0: (128 126 127 123 124 119 121 119 118 119 116 115 116 113 114 124 121 123 120 134 156 178 186 174
 153 135 121 118 115 116 118 120 118 119 119 119 120 119 116 153 177 220 240 210 165 117 115 117
 118 119 122 122 116 118 120 164 212 255 255 247 199 167 130 117 118 117 117 118 127 139 145 140
 136 121 120 122 120 122 121 121 129)
1: (128 126 125 124 124 122 120 119 118 119 122 115 115 113 117 115 118 116 118 117 115 120 119 116
 116 115 113 114 113 115 120 117 119 120 118 118 116 120 118 115 119 118 118 116 117 117 115 116
 119 119 121 119 114 117 118 119 117 120 121 119 118 122 144 181 180 141 116 106 127 112 123 117
 115 123 159 179 160 134 123 123 126)
2: (126 126 125 126 125 122 118 119 115 117 117 117 115 115 115 116 117 118 118 116 114 115 116 115
 113 114 116 116 116 112 116 119 118 116 116 118 117 117 117 117 117 116 116 115 116 120 118 119
 116 120 120 118 117 116 118 116 119 120 119 120 120 135 173 193 154 121 109 117 118 117 116 126
 117 116 132 172 178 154 133 124 131)
3: (126 128 178 207 243 247 191 147 118 117 119 122 156 188 229 237 208 172 140 117 115 116 115 116
 113 115 114 118 118 117 120 121 119 120 120 117 119 116 114 115 118 120 116 116 117 116 118 116
 118 120 121 119 117 116 120 115 119 121 121 121 117 115 126 137 148 157 155 140 132 119 120 121
 124 122 118 119 121 122 124 125 128)
4: (128 128 126 127 113 116 110 89 87 122 165 202 202 167 140 121 113 121 117 113 116 115 115 117
 115 116 118 109 110 136 161 178 179 158 134 121 118 117 118 118 114 118 118 118 117 117 116 119
 121 116 120 116 116 116 117 118 117 120 120 118 119 118 115 117 118 118 117 116 117 121 122 123
 121 122 118 118 123 121 121 122 129)
5: (126 130 121 120 112 118 95 81 100 131 155 184 197 182 154 131 113 115 121 114 113 115 116 114
 115 120 114 110 128 158 178 178 163 140 125 120 121 117 118 117 115 118 120 117 116 117 119 119
 121 117 120 120 119 118 119 118 116 118 117 119 116 117 118 115 118 116 117 116 116 120 120 122
 120 120 121 118 120 124 122 125 127)
6: (127 131 126 125 122 120 119 118 119 117 114 115 117 113 116 117 116 115 116 114 115 116 118 116
 116 114 116 118 115 115 116 119 116 116 117 117 119 116 114 114 118 118 117 113 118 119 117 119
 117 122 118 119 118 120 117 118 117 118 119 121 116 117 116 114 123 147 184 163 141 104 123 145
 170 164 132 123 121 119 121 118 127)
7: (125 127 144 180 201 182 136 110 111 125 117 115 123 109 108 133 156 171 153 127 110 114 118 117
 118 117 111 114 116 113 115 118 119 119 117 120 128 136 130 104 119 120 116 121 116 111 124 103
 123 144 135 127 124 120 114 120 117 119 124 119 115 119 122 131 122 114 117 116 118 121 119 120
 122 118 123 130 127 123 123 125 129)
8: (127 119 99 33 61 131 197 226 181 133 123 148 185 161 133 122 109 123 117 105 129 155 182 187
 163 133 118 119 114 115 118 120 118 117 119 119 118 116 115 113 117 114 118 116 115 119 117 118
 118 121 120 118 118 117 122 134 157 171 161 144 125 109 112 125 116 120 113 116 117 116 121 128
 129 139 142 128 121 121 121 123 128)
9: (125 126 125 126 127 122 118 118 117 128 154 196 189 174 155 127 111 120 106 115 156 180 181 175
 164 153 151 129 122 131 148 155 162 134 122 149 156 140 129 131 146 175 192 158 125 118 116 117
 119 120 119 123 116 117 116 118 118 120 121 120 118 119 117 119 118 117 114 115 118 121 119 119
 121 122 119 121 119 120 119 119 130)
10: (126 125 122 128 125 119 120 120 116 118 119 116 121 123 115 117 127 153 163 170 148 126 113 116
 139 157 163 151 133 119 118 121 120 116 120 118 135 176 185 154 122 111 109 133 189 226 208 143
 122 122 118 121 140 208 229 226 209 167 108 124 159 170 174 175 146 129 139 145 120 113 121 121
 118 134 146 131 124 121 120 125 130)
11: (126 124 124 125 124 121 118 117 118 118 117 119 115 115 116 114 117 118 119 117 116 116 115 114
 116 115 117 119 135 174 147 114 117 123 104 131 175 159 129 115 117 114 128 160 186 166 127 110
 119 120 139 168 181 142 119 119 117 119 119 116 119 116 115 118 119 115 118 114 118 118 122 120
 121 122 119 120 122 121 122 122 130)
12: (128 125 128 126 125 123 120 120 117 118 117 116 114 118 115 117 119 116 117 113 115 114 117 116
 134 154 144 108 112 120 118 120 119 119 121 109 126 119 106 161 213 193 141 109 116 124 112 118
 120 117 122 122 113 117 145 186 183 143 124 118 116 117 118 116 118 118 117 114 117 118 118 119
 120 121 121 119 125 123 119 122 129)
13: (128 162 195 206 161 131 106 113 121 116 119 117 111 122 115 111 124 148 172 162 134 120 116 115
 114 114 115 117 115 115 121 119 118 117 120 133 138 121 106 122 117 115 121 115 115 121 112 127
 114 117 138 143 129 118 122 116 118 122 119 123 121 129 131 120 110 120 118 115 118 115 121 118
 117 124 116 120 130 134 125 124 125)
14: (127 126 125 126 122 126 157 188 163 149 111 111 149 164 167 138 119 118 115 114 116 115 116 116
 113 114 119 115 117 116 115 118 119 118 118 115 118 117 114 122 139 139 108 126 106 130 158 137
 120 119 121 117 116 120 119 122 125 115 126 113 119 119 118 116 118 121 128 123 111 124 118 126
 129 125 121 121 121 122 118 126 128)
15: (255 216 192 167 145 139 132 120 116 118 120 115 113 112 113 120 117 117 114 141 202 228 219 186
 140 112 118 116 117 115 120 120 117 117 119 116 120 117 115 116 119 118 119 117 117 118 117 116
 121 121 120 120 119 119 116 117 117 120 122 118 118 117 117 117 118 116 116 115 119 118 114 120
 122 121 124 120 120 120 120 123 129)
16: (124 125 124 124 124 124 126 153 196 201 167 161 134 110 112 115 117 121 111 123 112 111 141 182
 199 192 191 176 170 170 145 122 111 119 128 111 115 130 151 152 132 128 135 173 216 197 148 124
 120 118 121 120 117 118 114 118 118 120 120 120 117 114 116 118 118 116 113 116 116 120 120 118
 122 117 123 122 121 120 119 122 131)
17: (128 41 80 107 125 128 103 133 197 252 239 192 139 107 111 123 107 119 152 185 204 178 140 120
 118 116 116 118 116 112 120 119 120 119 116 118 118 119 114 116 115 119 119 118 117 118 117 119
 119 122 123 118 117 116 115 117 120 126 136 150 150 148 137 117 112 120 114 113 126 134 137 141
 132 121 118 120 121 120 122 123 129)
18: (129 125 125 125 125 119 119 120 116 119 130 168 202 179 174 136 129 107 107 144 177 187 175 160
 141 132 147 146 122 128 130 153 157 160 158 149 144 133 125 142 162 186 163 131 117 118 118 118
 119 120 119 116 117 116 119 117 117 117 120 116 120 116 115 116 119 116 116 117 118 117 119 121
 121 120 120 121 121 123 123 122 129)
19: (127 126 125 132 164 210 184 144 117 110 121 120 105 115 141 160 168 142 123 114 112 115 117 115
 116 114 114 118 117 115 118 119 117 117 118 117 119 125 137 133 115 114 121 111 119 121 108 133
 152 133 121 119 116 122 123 114 119 121 119 118 119 115 121 122 126 124 110 117 118 117 122 119
 115 125 130 124 121 123 120 121 128)
20: (126 88 108 148 162 155 144 127 125 123 117 117 116 112 116 117 130 157 175 176 157 120 123 150
 168 175 156 127 120 115 118 120 118 119 120 119 119 120 115 114 118 117 118 118 119 117 118 118
 116 119 120 122 116 117 118 120 119 118 122 119 119 114 118 117 117 116 116 117 118 118 118 120
 119 120 121 122 122 120 121 120 127)
21: (129 126 124 125 124 122 128 169 181 161 125 128 160 170 152 121 117 116 114 116 116 116 117 116
 117 114 115 114 115 114 116 118 120 115 119 118 118 119 116 117 128 142 128 114 113 151 145 123
 120 118 121 116 116 117 116 119 125 121 120 123 121 119 115 115 119 115 123 132 119 117 120 131
 128 119 119 120 120 120 123 122 130)
22: (125 124 123 126 126 121 119 118 119 118 115 116 114 134 141 139 141 123 116 116 116 116 115 117
 117 117 117 116 146 211 244 255 244 193 154 114 119 119 119 117 117 118 115 117 116 118 118 116
 119 122 120 116 118 118 118 117 118 121 120 116 118 116 116 116 118 115 116 116 119 116 119 120
 120 123 121 118 119 120 121 123 130)
23: (127 126 125 124 124 122 116 119 117 116 118 120 116 118 120 115 116 119 115 122 118 119 117 115
 117 114 116 116 117 118 115 120 120 118 118 119 119 117 118 116 114 120 136 167 160 153 141 148
 170 158 139 145 143 160 155 129 118 121 119 122 113 116 117 116 116 116 117 117 117 120 121 119
 121 122 119 122 122 122 123 121 125)
24: (126 128 125 122 126 121 119 118 117 118 118 121 138 140 115 110 130 144 125 117 114 114 116 117
 114 112 125 161 214 221 163 143 181 222 218 179 128 119 119 115 117 120 119 117 117 119 118 118
 118 119 122 122 117 116 116 118 116 119 121 117 118 118 118 114 115 117 116 115 118 120 123 121
 119 119 120 119 118 121 118 121 130)
25: (126 124 126 125 124 122 125 127 121 119 132 155 165 157 136 125 112 116 114 119 112 115 118 114
 114 121 125 120 111 120 160 200 223 191 143 120 118 123 110 118 115 118 113 121 122 120 166 195
 205 195 215 239 193 145 131 123 110 131 119 134 141 148 132 108 109 126 138 151 166 159 144 128
 120 120 122 120 126 113 111 133 131)
26: (131 126 126 125 121 120 117 118 116 118 122 141 190 192 177 159 139 106 124 168 190 184 169 146
 123 121 134 148 135 123 131 141 152 182 190 155 127 125 134 154 179 173 136 119 119 118 119 118
 121 120 120 118 118 116 119 118 116 119 120 118 116 118 117 116 117 116 115 119 117 118 118 122
 119 121 117 120 120 120 122 122 128)
27: (126 126 124 126 124 120 122 124 125 121 120 138 158 168 150 129 117 114 116 118 113 116 114 113
 119 123 123 116 109 135 161 191 216 198 145 119 112 122 123 110 119 115 115 124 109 131 137 152
 203 230 250 250 191 116 117 124 114 118 118 124 133 148 148 114 103 134 150 158 168 148 135 125
 120 121 117 124 124 110 136 162 128)
28: (128 129 125 126 125 120 115 119 120 118 118 117 113 115 114 116 118 118 118 113 115 114 117 116
 116 116 117 117 115 114 116 118 119 116 121 116 116 117 115 114 116 119 118 116 117 120 119 116
 118 119 119 118 118 117 117 119 118 123 124 145 186 206 163 119 111 114 123 108 123 113 125 114
 120 123 119 112 133 185 199 178 130)
29: (126 127 128 123 126 120 118 116 117 119 119 115 116 115 148 163 124 116 116 114 116 115 117 115
 119 116 115 112 120 181 255 255 252 188 122 118 119 119 117 115 116 118 118 118 117 115 117 119
 116 120 123 117 117 116 118 118 119 118 121 121 118 118 116 118 117 116 116 116 116 118 121 120
 120 119 120 120 123 121 123 122 129)
30: (129 126 125 129 125 122 121 117 118 116 117 112 112 116 120 130 113 122 135 156 163 161 161 162
 159 146 130 120 117 115 117 119 117 119 116 120 118 116 133 184 171 173 182 211 213 140 120 120
 120 118 120 120 119 115 141 214 214 225 241 215 181 184 152 124 117 115 116 123 136 143 125 126
 142 128 119 119 122 121 120 120 131)
31: (125 145 110 85 60 143 212 196 167 118 102 135 167 173 151 132 116 117 123 106 108 136 159 185
 184 149 129 119 117 117 117 118 115 119 117 117 119 117 117 116 113 117 117 115 116 118 117 119
 119 121 121 118 115 119 130 150 173 170 154 134 116 113 122 116 116 121 114 118 117 118 116 125
 129 137 143 141 126 123 121 122 129)
32: (127 129 125 125 125 122 116 117 116 124 137 143 111 111 118 115 118 111 133 144 126 117 112 116
 123 160 210 202 166 137 108 122 110 124 201 232 223 172 130 117 116 119 118 119 117 116 115 119
 119 123 119 118 116 115 116 119 119 120 122 119 117 118 116 115 117 117 117 119 118 117 122 117
 122 121 119 119 120 122 123 123 128)
33: (128 126 126 123 128 120 119 134 178 160 156 164 164 165 126 116 117 116 113 115 115 114 115 116
 116 116 116 119 120 114 119 118 120 118 117 118 119 118 117 117 116 135 150 111 144 155 129 116
 118 120 121 119 116 115 118 116 124 127 116 126 120 118 119 118 116 118 116 124 131 112 131 130
 123 121 120 121 121 123 119 124 126)
34: (128 128 124 125 124 121 116 118 119 119 120 124 125 113 117 135 158 164 156 132 123 121 123 115
 113 130 155 164 164 143 124 118 119 122 126 152 183 173 145 115 107 121 121 103 119 167 220 224
 161 126 124 151 218 232 224 201 144 103 127 117 113 142 163 170 177 176 153 120 110 120 117 121
 123 115 125 149 137 126 123 122 126)
35: (125 102 131 106 129 119 104 149 189 228 226 192 167 119 116 114 113 138 174 200 190 151 124 117
 114 118 115 115 116 116 118 121 120 119 119 118 123 120 117 115 114 118 117 116 115 118 116 120
 119 121 121 122 116 116 119 119 117 117 123 138 150 148 139 129 114 114 120 119 135 133 140 136
 125 121 123 120 119 121 121 120 129)
36: (126 126 125 126 125 124 119 115 119 117 116 117 116 115 114 117 117 115 115 116 117 115 115 119
 116 116 117 115 116 114 134 169 133 128 169 159 127 119 119 115 119 120 113 118 127 164 185 167
 156 155 165 132 116 116 117 117 115 118 120 118 118 117 116 118 118 119 118 114 117 118 119 122
 121 120 121 120 122 123 121 123 128)
37: (126 126 125 124 124 121 123 117 118 116 119 115 116 116 111 117 117 117 117 116 115 116 116 117
 115 115 116 115 118 116 118 119 118 114 116 118 117 117 115 115 120 119 117 118 125 120 117 125
 123 122 120 117 119 119 119 117 119 120 122 118 119 116 116 117 113 128 166 182 190 211 234 244
 246 248 233 209 198 203 143 123 128)
38: (127 126 127 125 125 123 115 117 116 118 117 115 114 115 116 115 118 116 116 115 115 115 112 117
 113 116 113 118 117 117 120 149 161 173 167 139 118 117 116 116 115 115 116 115 116 134 171 200
 199 167 142 118 118 118 118 117 118 119 120 119 121 117 118 120 115 115 116 115 121 117 119 120
 122 122 119 122 121 122 119 122 126)
39: (129 126 122 111 121 108 79 87 119 137 150 160 180 192 167 140 119 111 122 115 114 116 117 115
 116 117 109 117 144 175 184 169 144 128 121 118 119 118 117 119 118 117 117 115 116 118 118 118
 117 120 123 117 117 117 120 121 118 117 121 119 117 115 116 115 117 116 116 117 119 119 121 119
 120 121 122 118 122 119 122 119 129)
40: (128 125 125 125 124 119 124 125 117 115 117 119 113 115 116 117 116 116 115 116 114 114 117 115
 112 116 119 117 120 116 118 119 119 119 121 127 141 148 136 132 142 136 135 115 112 120 119 115
 123 119 122 121 120 109 123 146 164 157 141 144 146 131 120 119 120 117 115 118 115 119 118 121
 121 123 119 121 121 121 121 122 128)
41: (129 125 126 124 123 122 119 118 118 115 121 118 119 121 113 116 119 117 118 112 122 120 119 118
 116 117 117 116 117 116 116 120 116 120 115 118 115 118 120 118 123 138 159 148 147 144 156 148
 114 123 147 147 153 146 158 157 140 127 121 119 119 119 116 116 115 115 118 117 118 121 118 121
 118 122 123 118 120 119 122 121 128)
42: (127 128 125 123 124 121 119 119 117 116 120 116 114 114 116 117 117 118 118 116 114 116 114 115
 116 113 117 117 119 115 118 118 120 119 119 117 119 116 116 119 118 119 121 120 116 116 120 119
 119 126 122 120 116 116 117 120 119 121 118 121 116 117 118 133 164 185 190 193 199 190 197 209
 203 182 173 189 201 220 242 255 125)
43: (128 125 125 126 127 121 119 116 116 119 118 117 113 136 186 175 194 210 211 192 169 148 121 115
 116 115 116 120 136 157 131 140 157 170 176 183 174 160 171 172 129 117 118 115 118 116 119 120
 120 122 118 121 116 117 118 118 119 119 121 119 119 119 118 116 118 116 116 114 120 121 120 120
 120 122 120 120 123 121 120 124 129)
44: (127 127 128 125 124 123 118 117 130 143 133 110 115 118 114 119 116 119 106 124 141 131 122 133
 174 210 190 149 125 106 124 117 122 111 110 180 220 232 198 146 120 119 116 122 117 117 117 119
 117 122 122 117 118 116 119 118 117 121 119 119 120 117 117 116 116 115 115 116 118 119 119 118
 122 121 123 120 122 126 119 124 128)

(128 127 125 123 123 120 122 117 117 121 121 116 115 112 115 194 246 255 238 202 148 114 114 116
 114 117 117 117 116 126 176 172 150 139 146 186 219 223 169 115 117 115 121 118 117 116 119 118
 121 122 119 120 116 122 118 118 120 120 119 120 118 115 116 118 115 115 116 117 117 119 119 120
 122 120 121 121 121 122 123 125 130) -> 43 7 20
(127 202 184 169 155 141 130 123 120 118 118 118 114 113 116 118 115 118 129 160 191 212 204 178
 151 124 115 114 113 115 118 117 118 118 118 114 118 116 116 116 115 116 116 118 120 116 115 118
 118 118 118 119 116 115 115 116 120 120 120 117 118 117 116 117 117 116 117 114 113 119 119 122
 119 120 121 121 121 122 121 124 131) -> 15 13 20
(130 125 127 127 121 121 120 119 116 116 117 117 114 117 113 117 117 114 117 115 115 116 116 116
 113 115 115 118 117 113 117 120 119 120 117 115 118 118 116 115 117 120 114 117 117 126 129 119
 115 117 119 120 120 118 119 120 117 119 118 121 116 115 118 118 118 116 119 161 220 239 242 236
 244 255 255 255 197 120 123 121 129) -> 37 42 6
(128 127 126 124 125 121 120 123 124 118 115 116 117 111 118 115 116 116 114 111 117 114 121 113
 116 119 122 118 117 117 118 117 119 120 119 120 129 145 147 135 133 141 141 126 110 114 124 114
 124 117 119 124 108 118 139 157 168 146 146 149 136 128 120 117 117 120 119 115 119 120 121 119
 120 118 120 120 120 122 121 122 128) -> 40 41 12
(129 124 125 125 123 121 118 118 118 117 119 115 115 116 114 116 115 117 118 115 117 117 117 119
 115 113 113 116 116 117 117 120 119 118 117 118 117 117 117 116 117 121 118 112 116 116 115 118
 122 120 124 122 119 118 117 118 116 118 120 119 117 121 147 184 192 189 194 198 206 200 174 144
 133 152 182 183 193 212 230 237 127) -> 42 1 2
(127 126 126 123 125 122 120 123 124 125 118 123 148 164 162 142 128 110 116 115 120 117 112 116
 119 124 119 109 124 152 169 175 185 195 166 127 112 110 126 112 120 116 119 116 110 131 108 127
 197 255 255 236 204 124 107 116 128 111 126 117 124 140 145 129 123 138 160 164 161 138 123 127
 119 119 120 123 112 122 152 162 129) -> 27 25 38
(128 125 125 126 127 119 120 120 119 122 127 145 131 108 116 121 111 121 142 134 118 114 116 114
 118 131 180 219 196 159 130 110 115 172 223 233 194 143 123 117 116 119 115 115 117 114 115 121
 122 119 120 119 117 120 115 121 117 120 121 117 117 119 115 117 119 117 117 118 119 122 122 122
 118 118 121 120 122 119 121 122 129) -> 32 24 36
(125 127 124 124 124 122 117 119 117 120 121 119 115 117 123 119 115 117 150 173 165 143 135 144
 157 163 145 123 117 114 118 118 120 119 115 119 118 125 168 188 170 128 137 202 226 186 129 120
 116 118 123 120 117 129 188 227 229 202 191 175 176 182 172 138 119 119 117 131 141 133 114 121
 140 143 125 118 122 122 119 122 129) -> 30 10 0
(125 123 125 125 124 121 119 130 163 195 188 169 158 118 119 107 125 111 117 121 101 120 154 193
 211 196 166 152 151 168 157 138 110 115 122 110 124 150 154 143 127 133 156 207 213 161 128 120
 121 120 120 121 116 118 118 117 118 118 119 121 120 117 119 118 117 115 117 117 116 117 120 122
 120 118 121 120 117 120 123 124 128) -> 16 9 33
(128 124 122 124 125 119 118 118 117 119 118 116 115 116 114 114 118 117 115 116 116 115 117 116
 117 115 115 116 116 123 162 154 122 107 148 174 150 124 115 114 116 116 115 119 147 184 178 139
 118 152 165 159 126 119 117 115 117 120 119 117 120 114 117 116 115 116 114 116 116 120 119 121
 122 119 119 119 120 122 119 121 127) -> 36 23 41
(127 127 125 122 125 122 116 119 148 169 191 192 163 140 115 117 117 117 118 116 114 116 115 119
 114 116 114 118 115 113 116 117 118 117 116 118 121 119 119 117 117 121 147 141 150 136 117 118
 120 120 119 117 118 119 117 119 118 126 122 122 120 117 117 117 118 118 119 119 131 123 131 122
 122 118 120 119 118 123 121 125 130) -> 33 21 4
(125 124 127 130 125 121 117 117 118 116 118 117 114 116 112 116 116 116 118 115 115 116 118 118
 115 116 114 125 158 169 118 119 114 125 114 106 150 175 146 122 120 120 139 179 173 144 108 113
 126 110 127 147 189 171 131 120 119 120 122 119 116 117 116 117 115 115 115 115 117 118 117 120
 121 123 123 121 122 119 121 124 127) -> 11 23 41
(128 125 126 125 123 121 118 116 117 115 118 117 117 114 155 180 228 241 231 196 158 131 116 115
 118 115 116 119 125 147 151 159 155 150 160 185 204 195 168 139 118 119 117 116 115 116 116 118
 118 118 121 120 122 119 118 119 120 120 119 120 119 115 120 117 117 115 120 115 116 118 118 121
 120 119 119 122 121 123 121 123 128) -> 43 7 20
(127 125 125 125 126 142 180 212 204 168 150 125 110 114 115 119 118 117 117 111 131 139 133 130
 149 190 217 225 209 157 121 113 124 123 112 125 116 110 125 149 155 141 133 133 163 207 209 164
 129 121 121 117 118 118 117 119 119 119 120 120 115 116 117 118 118 116 114 117 118 117 116 117
 121 121 121 123 120 121 122 123 129) -> 16 14 21
(128 124 126 126 127 119 122 125 143 141 119 112 118 111 114 116 112 122 114 109 134 141 136 158
 202 201 156 131 109 112 120 115 118 122 100 133 197 230 231 178 134 120 118 114 116 118 115 118
 122 122 120 120 118 119 120 117 118 117 119 119 118 119 120 117 119 118 116 119 117 120 119 120
 119 121 121 121 121 123 123 123 127) -> 44 40 20
(127 125 125 123 124 128 143 185 213 185 158 146 115 116 108 121 111 125 110 113 128 119 135 160
 174 189 209 203 197 159 132 110 118 119 118 120 109 117 145 154 145 127 137 147 193 217 180 141
 124 122 121 121 118 117 118 120 118 119 122 119 118 116 116 119 119 118 117 114 117 120 119 122
 121 120 117 119 121 120 121 121 129) -> 16 33 21
(129 124 129 127 122 120 119 121 117 116 118 116 116 115 121 124 114 117 118 122 117 116 115 115
 112 116 113 117 113 115 116 119 115 118 117 117 116 117 117 118 114 117 119 150 165 153 142 163
 186 174 142 138 151 160 135 121 118 121 120 120 118 119 118 118 117 118 116 116 116 120 121 124
 121 120 121 120 118 122 121 123 125) -> 23 41 36
(125 123 125 125 125 122 119 119 121 118 117 115 112 114 113 113 117 117 117 116 116 115 117 119
 116 113 115 116 116 118 118 117 117 118 117 120 117 116 115 118 118 119 119 116 115 115 118 119
 117 118 120 117 118 120 117 116 118 122 117 118 117 114 118 121 136 176 174 143 113 119 113 125
 152 172 154 129 124 118 121 122 127) -> 6 1 40
(127 125 128 126 122 122 118 117 119 143 183 199 176 168 127 122 105 124 114 103 127 161 181 181
 190 181 147 123 129 138 161 156 148 118 106 138 157 148 135 126 133 157 198 194 142 120 118 120
 122 120 122 119 120 119 118 117 120 118 123 119 117 116 116 120 115 117 117 116 116 120 118 122
 119 120 122 120 118 120 122 121 128) -> 9 18 5
(126 122 126 126 125 120 119 117 117 119 117 116 115 114 115 117 133 124 116 113 151 189 203 186
 154 126 116 118 117 115 121 121 119 117 117 117 118 118 114 115 188 249 255 212 119 116 118 119
 118 120 120 120 120 115 116 117 218 255 255 255 222 147 118 115 116 118 118 118 115 131 160 152
 119 122 119 122 123 121 121 124 128) -> 0 30 40
(126 125 126 121 123 121 116 118 115 120 121 135 145 119 117 115 114 138 139 121 116 114 116 117
 113 119 144 198 220 187 147 110 144 213 226 214 154 123 117 115 118 119 118 114 118 118 117 120
 122 119 120 117 117 114 119 118 118 120 121 122 118 114 116 116 116 117 119 119 117 117 120 121
 123 121 120 121 118 122 125 124 126) -> 24 32 36
(129 143 122 134 112 145 190 155 140 112 105 123 142 173 171 138 124 112 120 118 102 115 142 171
 192 175 144 123 118 118 118 117 119 118 118 121 118 119 117 117 118 119 119 118 119 116 119 120
 119 123 120 119 120 125 142 167 177 162 147 121 113 115 122 112 119 115 121 117 116 120 116 119
 128 130 139 143 135 122 122 121 127) -> 31 14 40
(126 120 95 90 129 160 153 140 129 127 121 122 115 115 119 135 164 176 166 146 117 116 114 119
 144 165 179 170 144 122 118 119 118 118 118 121 116 119 114 116 119 118 118 114 116 118 119 120
 118 117 117 118 116 120 117 116 118 120 122 118 120 116 116 121 116 116 115 116 117 117 120 122
 118 119 121 121 121 121 123 122 127) -> 20 19 7
(124 126 126 124 121 120 120 116 118 117 115 117 114 116 116 117 118 118 116 116 117 116 115 117
 115 113 114 118 118 113 117 120 122 119 117 118 119 118 117 116 116 123 123 117 113 118 116 120
 120 125 123 118 118 119 115 118 117 122 121 116 118 118 129 155 187 191 196 192 203 201 186 171
 167 165 180 191 190 219 237 255 129) -> 42 37 6
(125 126 125 125 122 120 119 120 117 117 115 116 117 111 117 113 117 116 116 113 117 114 115 115
 118 114 114 115 119 119 118 120 118 119 119 116 118 118 115 114 114 118 117 117 117 117 120 119
 119 120 118 121 118 120 119 118 117 121 122 121 120 116 117 116 117 125 164 181 157 116 134 165
 169 143 123 119 119 121 122 123 127) -> 6 40 41
(128 126 125 122 125 122 119 119 119 117 115 116 115 117 113 116 114 118 118 115 115 115 119 114
 125 141 161 133 105 118 118 119 115 125 116 119 127 101 120 178 199 187 149 116 107 122 122 111
 124 114 127 113 116 130 176 191 158 129 121 118 120 116 117 119 119 117 114 116 118 117 117 122
 124 119 119 119 122 120 120 125 126) -> 12 40 41
(125 125 125 124 125 126 124 141 145 126 108 120 113 113 116 116 119 114 122 108 118 144 163 188
 207 169 135 119 104 122 115 117 118 123 116 98 155 210 243 216 158 129 119 116 117 116 117 120
 119 120 120 117 116 116 118 116 118 121 120 120 118 119 119 115 117 116 115 114 116 119 119 121
 123 119 123 120 123 122 119 121 127) -> 44 40 20
(129 127 126 125 126 120 119 117 116 119 118 116 114 116 114 117 118 117 114 116 117 112 114 113
 116 114 114 115 116 114 119 117 186 208 157 120 120 117 117 114 114 117 120 117 116 116 156 223
 226 175 123 117 115 120 119 118 118 120 122 119 117 118 113 119 116 115 114 115 117 122 120 118
 121 120 120 120 120 120 119 123 126) -> 38 36 23
(128 121 114 123 103 74 93 129 143 141 134 127 138 163 179 167 147 127 110 113 117 116 114 118
 114 109 126 155 180 192 163 137 122 118 119 118 119 118 120 116 117 116 118 116 118 118 121 117
 118 120 119 121 116 115 118 118 118 117 122 121 118 119 119 116 116 117 118 118 119 120 120 120
 121 121 118 121 122 122 123 123 128) -> 39 5 21
(126 125 125 127 124 120 121 120 118 119 124 124 117 117 127 147 168 155 142 120 110 119 124 122
 112 114 139 157 172 160 135 122 118 122 138 176 185 150 126 106 122 116 121 123 95 136 181 230
 195 145 141 184 229 222 214 161 118 107 130 117 111 119 151 165 183 189 155 117 123 121 115 123
 119 120 115 137 148 135 126 122 129) -> 34 23 41
(125 189 164 133 122 105 136 169 189 186 190 197 183 148 119 105 129 162 187 204 166 129 117 115
 117 118 115 119 114 117 120 120 120 120 119 121 117 119 117 120 114 118 119 117 120 117 121 120
 117 121 120 120 116 119 121 119 120 118 119 128 142 146 143 139 123 110 120 128 136 140 138 124
 120 119 121 121 121 120 122 123 127) -> 35 33 21
(126 126 126 125 125 119 119 116 116 117 118 119 157 196 177 183 142 133 153 188 196 175 153 127
 117 115 122 139 150 129 129 126 150 193 205 162 123 128 150 170 177 144 122 116 118 121 118 118
 117 122 119 118 119 117 120 118 120 121 119 117 118 119 114 115 119 119 115 114 119 121 121 120
 116 120 119 123 122 123 123 123 128) -> 26 18 43
(127 125 125 125 124 119 118 118 117 119 118 114 116 115 114 116 118 116 115 116 116 114 116 116
 113 116 117 116 115 115 114 121 118 118 120 119 119 117 114 117 116 119 119 116 118 116 119 120
 118 123 122 119 116 118 117 118 119 125 137 171 204 188 127 111 113 122 116 115 122 117 120 121
 114 123 122 114 116 153 201 210 129) -> 28 40 2
(127 127 125 126 123 119 119 116 117 121 117 118 116 115 117 115 116 118 116 115 115 117 115 117
 116 115 116 114 122 147 171 126 121 109 117 164 173 137 120 115 115 117 121 134 173 180 155 118
 107 137 151 174 151 122 120 120 118 120 120 121 118 117 118 117 118 114 117 116 117 119 121 122
 123 121 117 120 124 122 119 122 128) -> 11 41 23
